A single turn carries every row of the set below to another of its rows. Some are shown first; where does it send the rows asked next?
z21: [ -3  -6  -1   9  -1  -2 -12   5  11   3  -1   5   1   1   7   1  12 -14
   5  12  -9  11  -3 -11  -2  -4  -7]
z300: [ -8   3  -5  -5 -19   4   0   9  -2   6  -1   1  15   2   4   3  -8   7
   2  16   1   8   2   0   2   1  -8]
z237: [ -1  -9  -4  -3 -11   6  -6   2  12   6  -9  -4  11  10   7  -7  10  -4
  11  15  -8   7   2   2   9  -3  -5]
z312: [-11  -9  -4  -3  -7   7  -3  -1   2   2   7   4  10  -2   0  -4 -10   6
   1   7  -5   9   3   1   8  -4   1]
z624: [-2 -4 -3 11 -7 10 -1  1 15  6 -8 -1 19  5  0 -4 -3 -1  5  9 -6  8  2 -1
  8 -4 -2]
z964: [-11   5  -1   4 -12  -8 -10  -7   4   4   1   2   8  -3   5   3  10  -8
   5   9   0  10   5   0  -5   7  -6]
z606: [ -4  -5   1  -4 -20  11   1   8  -1   7   2   2  14   4   4  -1  -2  -4
   1  10 -13   5   2   1   6  -1  -1]
z273: [ -5  -8   4   1 -10   6  -6 -11   5   2   3   3  10   4  10   2   4 -10
   4   8  -4   7 -12 -14   9   1   2]
z816: [-11  -5  -2  -5  -9  -2  -9  -1   0   7   6  -1  10   1   8  -1   3  -5
   2  12 -10   9   0  12   3  -1  -2]
z835: [-11  -1 -14  -4  -9   6  -5   2  10  -3  -1   3   7  -3   2   0   1  11
  -1   7   7  12   2  -9  -1  -4  -1]
z782: [ -6  -7  -9  -5 -10   3  -4   6  17   0   4   7   9   4  -2   1  11  -6
  -9  13  -4   5  -8  -7   8  -7   1]
z497: [ -6  -7  -7  -3 -25  -7 -10   3   4   7  -3   5   9   7   5   3  15  -4
   3  14   0  14  -2  -8   4   9  -5]
z9: [-11 -10   1   6 -11   0  -6  13  -1   9   0  11  12  11   1   1   1  -2
  -3  11  -3  16  -4 -15  -2  -8  -6]
z549: [ -7  -6  -9   1   8   7  -9   2   7   5  -1   0   4  -1   5  -3   1  -7
   3  12   1   9  -1 -20   2  -4  -5]
z459: [-12  -4  -4   4  -4   2 -10  -6  10   8  -4  -3   9   8   0   1   0  -2
  10  15  -4   6   0   1  15  -9  -5]
z162: [ -5  -5  -5   5  -7   3  -7  13   6   5  -5   6  15   3  -3  -5   2 -14
   5  13  -5   7  -6 -21   2  -5  -9]
z830: [-10   1  -6  -5   4   8  -8   5  -6   4   4   3  11   4   3  -1   9   4
   5  12  -1  13  -3 -15  -3  -6  -4]
z421: [ -5  -1  -4  -4 -13   7  -4  -8  -2   1   8   1   5   1   7   0  -3   5
   9   9  -1  16   4   1   3   7  -4]
z565: [-9 -1  5 -3  0 -5 -3  2  8  3 -8  6 15 -3  3 -2  3 -1  0 13 -2 -4  0 -9
  2  6 -3]
z90: [ -4   3   3  -3  -7   9  -4   6  12   3   5   3  12   6   2  -2   4  -9
   7  12  -1  17   0 -24  -1   5 -10]
z382: [ -3   2 -11   3 -16   7   1   5   5   6  -7   3  17   0   4   3   4   7
  -3  13   3  14   0 -15   1   6   4]
z743: [ -7   0  -7   5  -9  -4 -11  -9   4   4   4   4   5  -5   1  12   7   6
   4  11   4  11   3  -8   8   2  -1]
z258: [-1 -9  3  6 -3  4 -6  2  0  9 10  7  6  4  2  1 16 -8  1  7 -4 14  8 -9
 -4  1 -7]
z987: [ -5  -4  -7   1 -24  -2  -2   2   5   6   9   4   9   5   4   1   2  -5
  -1  15  -3  18   1   8   1   1  -4]
z741: [ -9  -4  -1   1  -2  -1  -4   3  18   7   9   3   7   2   3   1   1  -5
   2  16   5  21   0 -18  -1  -6  -7]
z919: [ -7   4   3  -5  -5  -4 -12  10  12   4   3   1  11   4   7   6   7  -6
   6  15   1  14  -5 -14  -5  -3 -15]
z860: [ -8  -4  -4   0 -31   6   0   3   3   7  -2   2  11   7   6   2   4  -8
   2  11   0  11  -1 -16   3  -1  -4]

z606 -> z312
z300 -> z421
Now find these:
z497 -> z382
z565 -> z273
z459 -> z237
z835 -> z964
z162 -> z549
z919 -> z90
z830 -> z258

